The same turns and mirrors carry the whole set onto itself, and each row onto the other rows of its family. Which rows share a family with each named row? Give them in list order.
These 25 rows form 5 families of 5 rows each.
pag: [ -2   4 -12  13 -12   9  -9  -2  25  -9  19   2  -2  -7   0  10  12   1
  29   9   5  -8   3   8  12   6  -9  -6   7]
zedeb: [  4   8  11   5  13   7 -23 -10  -1   5 -12   0 -11  14  -9   2  13  17
  -5  -3  -2   3   5 -16  20   9   9   6 -16]
zat: [  0  10  -5   7   3  19 -11  11  13  -8  26   9 -12   0 -11  12  20   3
  18   4  -3 -10  -9  -5  11   9   8 -11  -1]
Ruzum: [ -4  -8   1  -4  18  -7  16  11  15 -10   7   6   1  -1 -19   4   9  -6
 -18 -12  -1   1 -10  -4 -15   3   5 -16   4]
bitan: [-20 -13 -16  -4 -11 -14  -1 -10  -3   7  14  -4 -14   3  14 -17 -19  19
   6   4   6  -6 -18 -10   1  -3  -3   9  -2]
Govob: [ -4   1 -13  17  -9   7 -10   7  13 -16  25   8   2  11 -13  15  20   3
  20   5  10   2 -15 -10   7   9   5  -9  -2]
Tama: [ -9  12  -5  -1  -2   2   0  -8  24  -7  22  15  -2  -4  -3  14  14  -3
  23  14   9   3 -19 -12   8   9   1 -11  -2]
fimur: [ -3   6  -3  12   5  15  -5   2  -4   2  -7  -7 -11  13  -7  -9  11  20
  -4 -14   3  11  12  -5   6  22  13   7  -6]
soro: [ -9  -6   4   2  -3  -1   6   7  10 -12  11  -1   0 -22 -18   6  -8   2
 -12  27  16 -10   3   7   4 -16 -12  22 -15]
nurop: [  2  18   9 -10  17   3 -14 -15   7   5  -5  -4 -15   6   6   0   0   6
   1  -2 -15  -1   5 -16  18  14   7   5 -11]
sur: [ -4   5 -26  12 -15   3   6   4   7 -23  26   8  -1   7  -9   7   7   1
   8  15  -4   0  -2  10   2  10   8 -13   5]
bomi: [-16 -18 -15   6  -3 -22   2 -16   1  12  10   9  -9   4  -1 -15  -8  12
  -7  -1  -2 -13 -12   2  -9 -15   0  -9  11]
buku: [  6  -4   6 -10  15  -1  17   5  18 -19 -17   9   8   0  -8  -7   6  -8
 -10  -2  -4   3   1   6 -16   6  -4  -6  -9]
bikot: [ -8 -11  -1 -14  14 -11  23  -1  12 -13  -4  10  11  -1 -10  -2  -2  -2
 -14  -9   8  11 -21 -15 -11   5   2   4 -10]
rura: [ -7   6   1 -13  -4   3  -6  -1  12 -15  16  -5  -5  -9  -1  16 -28   1
  -9  18   6  -9   6   0   8  -2 -17  23 -19]
pabu: [ -3  -8   0  -2   8  -9  14  11   4 -22   0  -1   9  14 -13   0  -4  -4
 -18 -14   0   6  -9  -7 -22   1   2  -6  -9]
Gabir: [-12  -8 -10   6 -15 -18  -6 -15 -13   3  13  -4 -16  13   7 -14 -17  15
  -1  10  -2 -11  -7  -6  -6 -17   1 -12   0]
Zefov: [ -5   0  -2  14   2  14   2  -3   6 -15   1  12   8  -3 -25  16 -10  11
  -3  19  14  -2  12   3  18 -13  -3  25 -18]
nafu: [  2  -4   5   2  12   0 -10  -7   2   4 -13 -14 -12  -3   0 -12   7  19
  -9 -11 -10  -6  13  -9  21   6   6  16  -3]
Vepug: [-10  -8  -8   6  -8 -12   5 -10  -3  11   4   5 -16  -1   8 -29   4  15
  15  15  -3  -8 -16  -1  -7  -9   7  -7  -2]
kal: [ -7   8   0   5  15 -11  24   0  -3  -7 -11  -1   4   9 -12   1 -14  -7
 -14  -2  -7   3   1  14 -18 -10   5  -3  -8]
zil: [-12  -4  -1   2 -10   1 -13  -8   6  -3   4  13  -5  -6  -9  10 -22   6
 -14  14  16 -15   3  14  -2 -17 -21  21 -12]
sez: [  4   6  11  -3   8  17 -24  -5  -2  -3  -9   7 -19   6  -3  -1   4  20
  -9  -4  -7 -13   6  -3  15   7   0  18 -16]
Ralig: [-17   6  -4  12 -13 -19   1 -21 -10   6  -1   7 -21   3  -2  -7  -2  31
   2  22   7  -5   1   2   3 -13   2  -4  -1]
Demu: [ -3   5   6   2   0   2 -11  -8   3  -9   8   4  -2   0 -16  21 -18  -1
 -12  27  11  -7   8   3   7 -22 -16  12 -20]

Which other rows belong to the same family as Govob? zedeb, pabu, Gabir, Demu
Which other rows belong to the same family as zil? zat, Ruzum, bomi, sez
Which other rows belong to the same family as rura? bitan, Tama, nurop, bikot
Which other rows belong to the same family as Vepug? pag, soro, buku, nafu

The same turns and mirrors carry the whole set onto itself, and each row onto the other rows of its family. Which rows share a family with each named row? Give them in list order.
These 32 rows form 4 families of 8 rows each.
tufoz: [ -5   3  -7  16 -21   1   5  -8   9  11 -16 -10]
fab: [ -5   1  10 -11   7  12  24  -7 -14 -12  11  13]
tofe: [  1  -6   2  -1   5  -4  10  -1 -23 -11  19  11]
lodol: [-13   9  -7  -8  -9   2   3   0  16   0 -12 -13]
tugu: [-15   8   0 -17   5  12  22  -4  -4  -2  10   3]
Vakup: [ 10  -7  20   5  -2   2  11  -7 -10 -27  -8  13]
fumep: [ 11 -12   5  11  -4  -5   9  -7 -23 -15   9  15]
tivir: [ 14 -12  12  13 -13  11  20 -17  -8 -14 -10  17]
bet: [-16   9   7  -7  10   3  15   2 -13  -3  14   3]
vite: [-21  13  -4  -7   2   2  11   2  -1   7   8  -8]
sepo: [ 14 -13  -9  21 -23  -6   1 -10  -5  -2  -9   2]
tupe: [ 14 -10  15  14 -13   1   6 -11  -2 -22 -19   8]
Mur: [ -5   0  16   3   8   2  17  -3 -20 -12  12  14]
Godoz: [ 17 -16   1  19 -15  -5   5 -11 -16 -10  -2  11]
tar: [  4  -5 -17  13 -23  -6  -2  -7   3   7  -8  -7]
zakug: [ -2   2  -4   5 -19   1   1  -6  17  -3 -23 -11]
kes: [ 12 -10  14  26 -14   2  11 -14 -11 -10 -12  12]
fimif: [-16  10 -10   3 -11   1   7  -2   8  13  -5 -13]
Rukom: [  6  -7  15   2  -1  12  23 -12 -15 -16   1  19]
Nezof: [  9  -5   4  14 -20   1   2 -10  10 -11 -26  -2]
ved: [ -7   2 -21   2 -14  -6   0  -1   3  11   1 -11]
gakam: [  3  -2  -8  10 -24  11  13 -14  12   5 -20  -4]
pido: [-13   7  10 -17  10   3  11   3  -5 -16   5   2]
guzek: [-12   5 -16  -8  -2  -5   4   3  -5   6  13  -7]
vopot: [-16  10 -10 -14  -5  11  17  -4   7   7   1  -6]
savi: [ -9   6 -13  -3 -18  11  14  -9  14  11 -11  -9]
Nula: [-17  11  -1 -17   3   3   6   4   7  -7  -1  -8]
zafa: [ -1  -1  18  -8   9   3  12  -2 -12 -25   3  11]
vit: [  7  -7  19  16  -2   2  15  -9 -20 -15   1  18]
kabi: [ -9   2  -7  -9   5  -5   8   3 -15  -3  20   3]
Vig: [ 12  -9   3  16 -23  10  15 -19   3  -5 -19   8]
Kuf: [  7  -5   2  26 -23   1   7 -13   1   2 -19   0]

Which other rows belong to the same family as zafa? lodol, Vakup, tupe, zakug, Nezof, pido, Nula
Which other rows belong to the same family as tar? tofe, fumep, sepo, Godoz, ved, guzek, kabi
Which other rows belong to the same family as Kuf? tufoz, bet, vite, Mur, kes, fimif, vit

The same turns and mirrors carry the whole set onto itself, and each row onto the other rows of its family. Which rows share a family with each named row? Give them in list order.
These 20 rows form 5 families of 4 rows each.
godud: [37  7 -5 24  6  0 26 -6 19 -9]
dil: [ 12  -7  -9 -15   4   9  -7 -10  17 -22]
kori: [ 26  -4 -11   5   0  24 -15  -8  15 -20]
fodum: [ 22  -3   0 -18  -1   9  -8 -16   9 -19]
Bol: [ 29  -6   3 -15   0  15 -11 -13  13 -24]
Fove: [ 19   2   7  12  -1 -10  31 -16  14 -12]
bev: [ 29  -5  -9   2   6  18 -17  -3   7 -20]
zifu: [ 26  -6   5  26   7  -4  29   0  14 -13]
Selev: [ 25  -9  -4 -20   4   9  -4 -11   5 -22]
fil: [ 30  -3   4  32  -2  -4  23  -3  19 -18]
deka: [ 13   5   3  15   3 -11  27  -9  25 -19]
zupu: [ 24   3   7  12  -1  -7  35 -12  13 -20]
Lodo: [ 27  -1  -2  34   4   0  23  -5  11 -11]
nes: [ 18   3  -6 -17  -4  19  -3 -12   9 -19]
zevu: [ 18   7   5  10   8 -13  29 -12  13  -7]
Puvin: [ 26  -6  10  16   4  -8  33 -15  19 -14]
Fov: [ 36  -6 -17  -5   7  19  -7  -5  13 -13]
Kaz: [ 31 -15  -9   0   4  13 -18  -3  11 -21]
mige: [ 30  -8  -4  -7   4  19 -13   3   9 -24]
vus: [26  1 -2 31 12 -7 17 -9 19 -8]

Which other rows belong to the same family as dil? godud, deka, Fov
Which other rows belong to the same family as kori? nes, zevu, vus
Which other rows belong to the same family as bev? fodum, Fove, Lodo

The same turns and mirrors carry the whole set onto itself, and each row onto the other rows of its family. Which rows share a family with each named row? Give them in list order.
These 32 rows form 4 families of 8 rows each.
toko: [ -1  -2   8  28   3 -17 -10 -17  -7   9 -17   7   6  22  -3]
dopuz: [ -6  -5 -15   4  -4  -9  17   0 -26   4   3  -7   6  18  14]
Vog: [ -3  -5   9  28  -2 -14 -22  -6  -3  -2 -17   4   1  21  -6]
Boz: [  6 -10 -19  16   0  -2   5 -11  -1 -24 -22   4   5  16   5]
miv: [  8  -3  23 -14  11  -4  -8   5  -8  -6   7  -2   8  21   5]
bobup: [ -2  -7   8   6   6  -7  -3 -13 -19  -5 -19  -6   4 -18  17]
tav: [ -4  -6 -24   1  -8  -9  -2   2 -26  -5   3  -8  -2  19  17]
vun: [ -1  -7  -3  -8  -6  13   7   0  -6  -2   4 -12  20 -11  -1]
Zag: [  3  -5   7   8  -4  -6  -7  -7 -13 -10 -21 -18   1 -19  17]
Rizol: [ 16   3  16  -9   7   2 -13  -2 -10  -7   9  -2  19  19   9]
zada: [ -8  -9 -17   4 -10  -3   9  13 -22  -5   3  -9   4  17  14]
tel: [ -4 -14   2 -10   5  19  10  -6  -3  -3  -2  -8  15  -8  -6]
Varu: [ 10   2  22  -1   7   3 -10   8  -6  -1  15  -3  16  18   3]
lupa: [ 21   2  12  11  17 -12 -12 -10   0 -11   0   9  -8  -9   1]
daza: [  7  -8 -20  14  -4 -15  13 -11  -1 -13 -25   4   2   4  -1]
zut: [ -3  -8  10  14  -2 -18 -17  -8  -2   4 -22  -1   3  28 -11]
ref: [ 29   2   7  15  16   0 -16 -11  -2 -13   7  -5  -8  -6   7]
Rar: [  4 -14 -14  14  -1  -5  16 -18   6 -16 -17  -2  -4  15   5]
Mafo: [  1  -7  -3 -14   4   8  11   4 -12  -1   0  -1  19 -12  -5]
Tuvi: [ -5  -9 -14  -2  -9 -15   6   8 -22  -1   2 -15  -6  20  10]
dad: [  5  -4   5   2  -2  -7 -19 -13 -19  -1 -17 -18   6 -18  10]
laf: [  7 -10  -1  -6   4  21   4  -3  -9  -5  -6 -11  24  -6  -6]
nuva: [ 15  -4  10  11  18  -2 -11 -16   5 -10   8  -2 -17  -6   4]
Girin: [  0  -9 -19  18   2   4 -16   2 -13  11  11   0   0  14 -18]
Foraz: [ -3 -11  11  -4   0 -10 -13  -6 -17  -4 -19 -17  -4 -17   9]
Sokim: [ -3  -3  -9  15  -4  -1 -13   4  -4  10  22   3   1  17 -11]
mar: [ -2 -12 -16  16 -10  -6   6 -12   4 -20 -22   0   3   7   8]
mamad: [  7  -1 -10  13   0 -11  -4   4  -9  14  15   5   3  17 -20]
Zaded: [ 20   2  14  17   7  -7 -18 -13  10 -11   3   1  -5  -5   6]
bibe: [  5   3  21  -1  17   1  -6   0 -13   3  14   8  15  14   7]
mikir: [ -3  -7   2  19  -4  -9 -24 -12  -7   1 -19   7  10  28  -7]
ros: [ -4 -10 -11  16   1   1  -4  -7  -4  17  17  -4  -5  15 -18]

Which other rows belong to the same family as Zag? Vog, vun, zada, Varu, Sokim, mar, Zaded
Which other rows belong to the same family as Boz? tav, Rizol, ref, dad, laf, Girin, mikir
Which other rows belong to the same family as Tuvi? miv, tel, zut, Rar, nuva, Foraz, ros

